Look-ups in named tables: a row name and a column name give one cell, copied from the table.

Table kaz
	vopeni	sibe	tob	nof	mafa	lodo	fevunet
zekurud	223	2	225	225	230	227	4
visoz	34	207	56	72	226	45	221
pelerop	21	214	19	18	13	14	218
vudakis	8	227	6	6	10	7	232
gezik	222	6	218	203	2	216	7

mafa of vudakis = 10
tob of visoz = 56
lodo of zekurud = 227
vopeni of visoz = 34
fevunet of gezik = 7
tob of pelerop = 19
fevunet of zekurud = 4
sibe of pelerop = 214
nof of zekurud = 225
tob of vudakis = 6
sibe of visoz = 207
mafa of zekurud = 230
fevunet of vudakis = 232
vopeni of vudakis = 8

rufesu =
         malakin  nuli  fuvabup  vodi   niv
komaz       2748  4674     4970  2875  7701
lida        4304  5097     5030  3731  7648
kaga        3275  4047     4089  3665  6224
vin         2441  4020     4871  4029  7770
kelabus     4834  3597     5223  3936  7285
fef         2463  4550     6084  2874  6429
zaluba      2407  4047     5437  4370  7684
sosalam     2785  4359     5161  3516  7171
vob         2336  4891     4914  4171  6171
ven         4742  3483     4917  4082  7942

zaluba, malakin => 2407
lida, fuvabup => 5030
kaga, niv => 6224
zaluba, vodi => 4370
ven, niv => 7942
vin, vodi => 4029
lida, niv => 7648
ven, fuvabup => 4917
fef, niv => 6429
komaz, fuvabup => 4970
zaluba, fuvabup => 5437
ven, nuli => 3483
kelabus, vodi => 3936
komaz, niv => 7701
vob, vodi => 4171
lida, malakin => 4304
zaluba, nuli => 4047

Table denele
         bev  bag  bur
vetil    599  197  635
nug      394  399  626
lapo     762  667  479
pivume   148  363  598
zamer    406  531   54
gab      638  489  728
vakezo   440  337  889
tenutam  557  514   44
das      570  502  704
dep      431  408  607
gez      364  659  301
geg      452  387  645

What is the bur of vakezo in denele?
889
What is the bag of gab in denele?
489
What is the bev of geg in denele?
452
What is the bur of zamer in denele?
54
What is the bur of gab in denele?
728
What is the bev of nug in denele?
394
What is the bur of tenutam in denele?
44
Which row has the largest bag? lapo

nulapam =
|  | gomu | bevivu | vefis | kemen | bos |
|---|---|---|---|---|---|
| vam | -4449 | -6610 | -3543 | -7732 | 3159 |
| ratigan | -173 | -8472 | -3082 | -2002 | -3109 |
| ramiza | -177 | -6522 | -3265 | -4920 | -3437 |
| pef | 3004 | -2193 | -3257 | 1184 | -6164 |
| zamumus | -4921 | -5999 | -2503 | -1016 | -2674 |
| kelipo | -355 | -5163 | -3715 | -1111 | -828 |
| lum | -3692 | -6373 | -5119 | -6423 | -7354 |
| ropekur | 5214 | -5425 | -2388 | -692 | -5171 |
| rok | -1292 | -8115 | -2516 | -3595 | -5516 |
| rinaf | 5090 | -394 | -1920 | 3586 | -2838 |
| pali | -82 | -1501 | -9405 | -874 | -2047 |

What is the bos of ramiza in nulapam? -3437
What is the bevivu of rinaf in nulapam? -394
What is the bevivu of ropekur in nulapam? -5425
What is the bevivu of pali in nulapam? -1501
What is the vefis of rinaf in nulapam? -1920
What is the bos of pef in nulapam? -6164
What is the bos of zamumus in nulapam? -2674
What is the vefis of ropekur in nulapam? -2388
What is the kemen of ramiza in nulapam? -4920
What is the vefis of lum in nulapam? -5119
What is the vefis of pef in nulapam? -3257
What is the bevivu of zamumus in nulapam? -5999
What is the kemen of rinaf in nulapam? 3586
Which row has the largest vefis? rinaf

mibu
|  | vel | rur | far | zev | safi | mol |
|---|---|---|---|---|---|---|
| lek | 135 | 134 | 153 | 77 | 207 | 93 |
| fupore | 212 | 170 | 199 | 152 | 103 | 180 |
| kugib | 67 | 125 | 111 | 156 | 105 | 71 |
| suf | 165 | 194 | 152 | 155 | 74 | 137 |
| ges | 135 | 114 | 193 | 53 | 194 | 61 |
| dob | 142 | 150 | 103 | 125 | 114 | 128 |
| nutumu | 100 | 169 | 139 | 182 | 116 | 129 |
| tavi | 158 | 121 | 89 | 109 | 108 | 147 |
| tukuv | 156 | 169 | 206 | 150 | 88 | 113 |
| gem | 196 | 106 | 182 | 61 | 155 | 156 |

What is the mol of suf in mibu? 137
What is the zev of ges in mibu? 53
What is the safi of lek in mibu? 207
What is the mol of ges in mibu? 61
What is the vel of kugib in mibu? 67
What is the far of nutumu in mibu? 139
What is the vel of nutumu in mibu? 100
Row with the largest zev: nutumu

rivo
columns: vemivek, vok, miv, pamedu, bop, zunemer, nit, tamivan, tizip
salo: [8.8, 4.6, 3.9, 4.2, 1.4, 4.1, 3.0, 5.9, 4.7]
gegoni: [4.5, 5.2, 3.6, 3.7, 3.6, 1.3, 8.2, 5.2, 0.5]
dap: [8.8, 4.7, 3.8, 4.1, 1.3, 3.7, 3.5, 6.0, 4.2]
kiz: [7.6, 4.2, 4.6, 4.7, 2.7, 5.9, 1.5, 5.1, 6.8]
lalitut: [8.1, 4.3, 4.4, 4.6, 2.2, 5.4, 1.8, 5.4, 6.2]
gaz: [3.8, 4.6, 4.4, 4.3, 4.7, 3.8, 5.6, 4.4, 3.5]
tep: [5.4, 4.1, 4.9, 4.9, 4.4, 6.4, 1.9, 4.3, 7.0]
gom: [7.9, 4.5, 4.2, 4.4, 2.1, 4.6, 2.8, 5.5, 5.2]
vaga: [1.9, 4.9, 4.1, 4.0, 5.6, 2.3, 8.1, 4.2, 1.4]
sek: [0.9, 4.4, 4.8, 4.6, 7.0, 4.5, 6.1, 3.4, 3.9]
lir: [5.1, 4.3, 4.6, 4.6, 4.3, 5.2, 3.4, 4.5, 5.5]
gazaz: [4.6, 5.2, 3.6, 3.7, 3.5, 1.3, 8.2, 5.2, 0.6]
voke: [6.3, 4.4, 4.4, 4.5, 3.3, 5.0, 3.1, 4.9, 5.4]

salo, pamedu -> 4.2
sek, pamedu -> 4.6
lir, pamedu -> 4.6
voke, vok -> 4.4
vaga, vemivek -> 1.9
salo, tizip -> 4.7
gegoni, tizip -> 0.5
lalitut, tizip -> 6.2
gaz, zunemer -> 3.8
salo, vemivek -> 8.8
salo, bop -> 1.4
gazaz, bop -> 3.5
vaga, bop -> 5.6
salo, nit -> 3.0
gaz, bop -> 4.7
gaz, tizip -> 3.5
gegoni, vok -> 5.2
gazaz, tizip -> 0.6
Which row has the largest miv? tep

Table bugakel
,nufonu,pove,gok,kiripor,mepaku,remaki,kolo
gid,134,137,177,159,179,104,140
reg,103,100,100,167,103,145,105
ruv,140,139,155,143,153,128,144
ribigat,195,194,139,54,137,186,195
lorime,155,153,134,109,134,159,158
bulute,154,154,167,129,163,129,158
piza,136,137,149,143,150,130,140
mozed,134,132,122,134,122,151,135
lom,149,150,164,133,163,128,153
sisu,121,117,106,147,107,153,120
ved,177,178,178,102,174,138,180
sudediz,142,141,146,136,144,136,144
pudepe,131,130,138,148,138,134,133
tenofu,102,102,147,190,150,105,108

nufonu of ved: 177
mepaku of gid: 179
gok of gid: 177
kolo of lom: 153
mepaku of reg: 103
pove of lom: 150
pove of ved: 178
mepaku of bulute: 163
remaki of sudediz: 136
nufonu of pudepe: 131
nufonu of reg: 103
gok of lorime: 134
nufonu of bulute: 154
nufonu of sisu: 121
kolo of gid: 140
remaki of gid: 104
mepaku of tenofu: 150
Row with the largest mepaku: gid

konibat
fields: pob, vaborol, gos, parafom, vakip, meboz
tet: [50756, 54962, 70806, 59658, 22318, 38043]
vip: [48019, 51422, 82275, 50122, 20744, 37645]
fumi: [53843, 57076, 64052, 65540, 25471, 42087]
bam: [46041, 47261, 69931, 61180, 15807, 46324]
nepupu: [54421, 61952, 58856, 70551, 27345, 37372]
tapezil: [43108, 57296, 56054, 68227, 28188, 60758]
gud: [42914, 50534, 88212, 56991, 12042, 62204]
puz: [51358, 59740, 78264, 52663, 23328, 36392]

gos of puz: 78264
vaborol of vip: 51422
gos of vip: 82275
vakip of puz: 23328
vakip of tet: 22318
vaborol of bam: 47261
parafom of nepupu: 70551
vakip of fumi: 25471
gos of nepupu: 58856
pob of puz: 51358
vaborol of nepupu: 61952
meboz of tapezil: 60758
gos of gud: 88212
parafom of puz: 52663
pob of vip: 48019
vakip of gud: 12042
meboz of fumi: 42087
vaborol of gud: 50534
Row with the largest vaborol: nepupu

zovo
|  | lotipu | lideto | vivom | moma | lepep | fimi |
|---|---|---|---|---|---|---|
| gifasi | -4.38 | -3.11 | 7.82 | 1.88 | 7.58 | 2.76 |
| nugav | -0.44 | 7.27 | 5.47 | 9.43 | 7.64 | -3.59 |
| lek | -1.05 | 8.45 | 6.23 | 8.34 | 6.83 | -5.08 |
| pel | 9.22 | 7.48 | -4.55 | 7.97 | -3.17 | -3.35 |

What is the lotipu of pel in zovo? 9.22
What is the vivom of gifasi in zovo? 7.82
What is the vivom of nugav in zovo? 5.47
What is the moma of lek in zovo? 8.34
What is the lideto of gifasi in zovo? -3.11
What is the fimi of nugav in zovo? -3.59
What is the fimi of lek in zovo? -5.08
What is the lepep of lek in zovo? 6.83
What is the lideto of lek in zovo? 8.45
What is the lepep of nugav in zovo? 7.64
What is the lideto of pel in zovo? 7.48
Row with the largest fimi: gifasi

rirot
columns: tele, supude, lorod, piv, ranibar, lik, sos
pas: [144, 168, 185, 160, 118, 99, 121]
guzaniv: [130, 197, 134, 205, 120, 105, 87]
devu: [123, 96, 67, 103, 146, 161, 135]
matas: [136, 198, 132, 207, 123, 116, 98]
pok: [117, 100, 60, 112, 147, 153, 128]
rak: [137, 76, 143, 67, 140, 144, 168]

sos of pok = 128
lik of devu = 161
sos of devu = 135
ranibar of guzaniv = 120
lik of matas = 116
lorod of devu = 67
lorod of pok = 60
supude of matas = 198
lorod of rak = 143
piv of rak = 67
lorod of matas = 132
tele of matas = 136
Which row has the largest lorod? pas

